The rows of Z fall into 3 groups, which share some directions, and each row is roughly a mix of its group's hidden directions, except one row that fits no group.
Z (108 x 11):
-78; -115; 365; 236; -20; -45; 69; 50; 347; -58; -111
-34; -89; -97; -49; -322; 9; -368; 93; -1; 251; -153
-49; -109; -376; 139; -47; -77; -173; 81; 348; -104; -49
36; 37; -22; -36; 26; 488; 264; 78; 0; 166; 92
254; 108; 212; -43; -107; 13; 81; 13; -212; 389; 129
-243; 93; -245; -121; 67; 115; 78; 224; 183; -170; 276
142; -148; 280; -133; -148; -333; 169; 118; 110; -43; 163
-91; 137; -32; -68; -224; 345; -164; 278; -174; -134; 13
1; -23; 170; -196; 79; -124; -146; 441; 102; 14; 197
291; 135; 286; 211; -26; -123; -199; -116; 17; 226; -74
122; 23; -139; 348; 2; -25; 282; -58; -76; 328; -38
193; -369; -156; 218; -70; 122; -90; -97; 116; -192; 147
167; 92; -366; 284; 39; -97; -46; -19; -17; 55; -294
315; -199; 37; 255; -128; 200; -36; 8; -156; -25; -258
-214; -138; -222; 67; -255; 323; -129; 108; 99; -69; -153
141; -94; 71; -112; 201; 139; 33; -36; -405; 286; -23
-120; 96; -137; 158; -36; -152; -248; -225; -32; -295; -251
6; -140; 420; -70; -156; -102; -44; -148; -178; 251; 14
-41; 115; -4; 98; -181; 380; 315; 61; 133; 57; 170
260; 147; 257; 32; 266; 27; 294; -107; 153; 57; 48
94; 23; -312; 149; -248; 279; -184; 202; -94; -45; -25
113; -366; -375; 8; 106; 111; 94; 6; -94; -141; -83
116; 265; -364; 96; 23; 74; 276; -52; 180; 93; 53
78; 249; 155; 231; 239; -134; -96; -227; 204; -12; -177
-288; 103; -50; 51; -48; 243; -214; 173; -161; -299; 64
-34; 218; 169; -66; 87; -76; 271; -117; 59; -410; 33
146; -1; 52; -250; -73; -282; -286; -30; -248; 192; 44
230; -268; -148; 92; 263; -15; 246; 11; -149; 175; 129
258; 224; 8; -173; -192; 81; -70; -73; -55; 277; 274
-119; 108; -299; 17; -221; 191; 364; -55; 116; -8; 72
143; 60; -287; 3; -192; 352; 162; -125; 90; -159; -109
-76; 206; -318; -213; -21; 7; -110; -172; -327; -94; 45
88; 391; -38; -18; -53; -140; -206; -85; 344; 34; -27
127; -85; -165; -219; 217; 299; 267; 1; -50; -213; 1
-325; -209; -11; -94; -175; 21; -228; 180; -281; 34; -5
37; -161; 180; -335; -194; 98; -254; -23; -25; 42; 260
367; -1; -211; 227; -29; -16; 208; -33; 33; 177; -213
-268; -33; 386; 24; -108; 22; 42; -102; -212; 34; 247
133; -159; 184; 23; -275; -44; -298; -178; -131; -239; -69
-40; -415; 49; -162; -206; -226; -120; -163; 31; 62; -111
-209; 142; -87; -48; -133; 141; 171; 334; 215; -143; 190
-38; -5; -213; 336; 149; 72; -60; -254; -25; -184; -254
-210; 11; -300; 322; -40; 185; -152; 94; -112; -146; 125
19; 142; -255; 271; 150; 102; 5; 82; -55; -280; -273
-168; -181; 115; -55; 168; -127; 74; -40; 66; 428; 196
-241; 308; 57; 52; 52; 33; 347; 0; -33; -148; 220
71; 193; 228; -148; 396; -79; 58; 82; 160; 126; 152
205; 10; -17; 261; -156; 253; 296; -68; 161; 193; 32
-81; -153; -267; 143; -85; 12; 356; -219; 111; 13; -197
-79; 164; 95; 184; -154; -208; -178; -149; -307; 106; -229
268; 101; 306; 281; 97; -95; -103; -81; -49; 210; -132
165; -185; 61; 67; -179; -54; 236; -210; 126; 83; 357
49; 185; 362; -294; -165; -2; -2; -9; -105; -221; -115
7; -158; 260; 4; 352; 115; 43; 66; -34; -146; -310
264; 111; 169; -192; -10; -129; -251; 151; 5; 236; 222
-24; 18; -92; -168; -62; 320; -70; 227; 94; -356; 135
-65; -21; -362; -73; 9; 40; 234; 115; 358; -77; 97
259; -290; 250; 166; 72; 156; 270; -68; -23; 52; -59
50; -128; -140; -274; 125; -260; -48; 63; -353; -15; 162
-11; 127; -239; -260; -76; 363; -32; 7; -262; 78; 21
128; 157; 84; 139; -268; -346; -78; -35; -24; 258; -145
-140; -126; 74; 133; 173; -364; -317; 6; -137; 91; -76
-261; 152; 76; 44; -434; 191; 93; 39; -1; -117; 80
110; -8; -179; 156; 289; -42; 79; -234; -373; 13; -9
201; -59; -177; 299; -54; -241; -126; -225; -54; 49; -240
131; -192; -19; -284; -67; -321; -288; -67; -43; 149; 20
132; 288; -22; 193; -42; 136; -178; -390; -85; -30; -63
-152; -414; 18; -16; -42; -247; -145; 266; 60; -5; 25
37; 135; -152; 346; 232; 33; 154; -21; 270; -111; -167
59; 13; 143; -16; -121; -432; -293; 149; 56; 104; -86
-135; -141; -169; -154; -222; -303; -227; -186; -74; -81; -157
95; 348; 87; -35; -156; -82; -36; -2; -211; -107; -357
1; 173; 254; 46; -167; -96; 179; 46; 398; -112; 128
40; -72; 159; -382; -182; 168; -35; 102; 132; -140; 258
-70; 190; -102; -67; -239; 343; 79; -245; -186; -48; 143
-143; 180; -246; -79; 142; -71; -201; 51; 111; -382; -90
-120; -39; 377; 7; -85; 276; -49; 126; 214; 129; -179
-23; -244; 186; 214; 79; 99; 23; -103; -358; 155; -185
-94; 177; -210; 438; 2; -112; 14; -126; -181; -49; -121
-170; -184; -52; -169; -270; -69; -253; -52; 269; -204; 45
-142; -236; -33; -31; 53; -112; 142; -107; -272; -86; 385
-65; -305; -194; 137; -315; 133; 200; 33; -59; -199; 7
119; -125; 231; -279; 99; -90; 235; -37; 178; 279; 96
-118; 147; -253; -216; -367; -23; 151; 103; 30; 72; 185
267; -111; -381; -29; -47; 52; -226; 99; 189; -79; -131
54; -132; -80; -105; -31; 344; -100; -384; 107; -118; 121
9; -282; 214; -115; -296; -52; -228; -262; -28; 55; -27
-19; 66; -208; 166; 187; -316; 205; -238; 189; -4; 96
234; 126; -178; 126; -182; 160; -64; 69; -73; -338; -222
-187; 353; -288; -82; 61; -116; 34; 29; 134; -239; 107
-166; -410; -12; -273; -7; -209; 12; 82; -170; -8; -68
-55; 82; -385; -153; -114; -140; -324; 49; 155; 32; 91
59; 135; -124; -65; -190; -18; -160; -250; -406; -41; -149
203; 3; 74; -271; -60; -318; -85; -98; -335; 30; 17
-140; -77; -92; -223; -273; -369; -179; 24; -144; 23; -74
-180; -15; 203; -187; -155; -109; -330; 248; -24; -163; 111
39; 326; -143; -28; -294; 287; -82; -55; 52; 209; 0
-268; -106; 56; 171; 394; 173; 24; -3; -18; -191; -128
94; -31; 155; -158; 110; -165; 368; -144; 223; 119; 191
231; 368; -114; 51; 122; -46; 162; 169; -59; 251; 107
270; 96; 77; -124; 369; -126; 92; -84; -176; 202; 109
367; 158; 0; -103; 194; 41; -143; 43; 163; 195; 240
97; 250; -43; 240; 157; 310; 270; 35; 148; 11; 80
25; 338; -78; 160; 146; -37; 24; 327; 262; -68; 67
89; -191; 6; 324; -112; -8; 149; -69; 338; -159; -160
-77; -94; 470; -72; 123; -222; -149; 98; 73; 62; -94
-257; 39; -167; 83; 164; 261; -132; 101; 306; -149; -116
-96; -54; 195; -160; -378; -164; -14; 194; 222; -118; 92

Here is one row of each group, with its name. Which group are the others in?
95; -97; -408; 37; -279; 110; -31; 41; 261; -69; -53 | D
389; 209; 24; 73; 290; 65; -61; -73; 17; 216; 95 | G
138; 50; -114; -15; -223; 346; 183; 171; 54; -184; 226 | C

-158; -6; -108; -219; 24; -157; -359; -67; -243; -224; -44 | G
45; 192; -202; -132; -84; 254; 224; -147; -265; 124; 169 | G
86; -190; -319; -22; -168; 18; 15; -63; -415; 47; 27 | D
8; 214; 209; -77; -409; 207; -79; -63; -51; 151; -116 | D
-15; -178; -314; 228; 338; -2; 69; 46; 167; 150; -16 | C
-203; -252; -34; 230; 91; 41; -149; -43; 70; -246; -310 | D
6; 135; -111; -202; -219; 179; -148; 131; 59; -382; 120 | C
158; 143; -231; -76; -136; 274; 177; -154; -306; 61; 65 | D
14; -89; 187; 189; -42; -121; 363; 162; -107; 261; -149 | G
-317; -135; 161; -126; 307; -212; -214; -79; 43; 31; 13 | C
243; -97; 10; -151; 115; -226; 194; -103; 227; 312; -42 | C
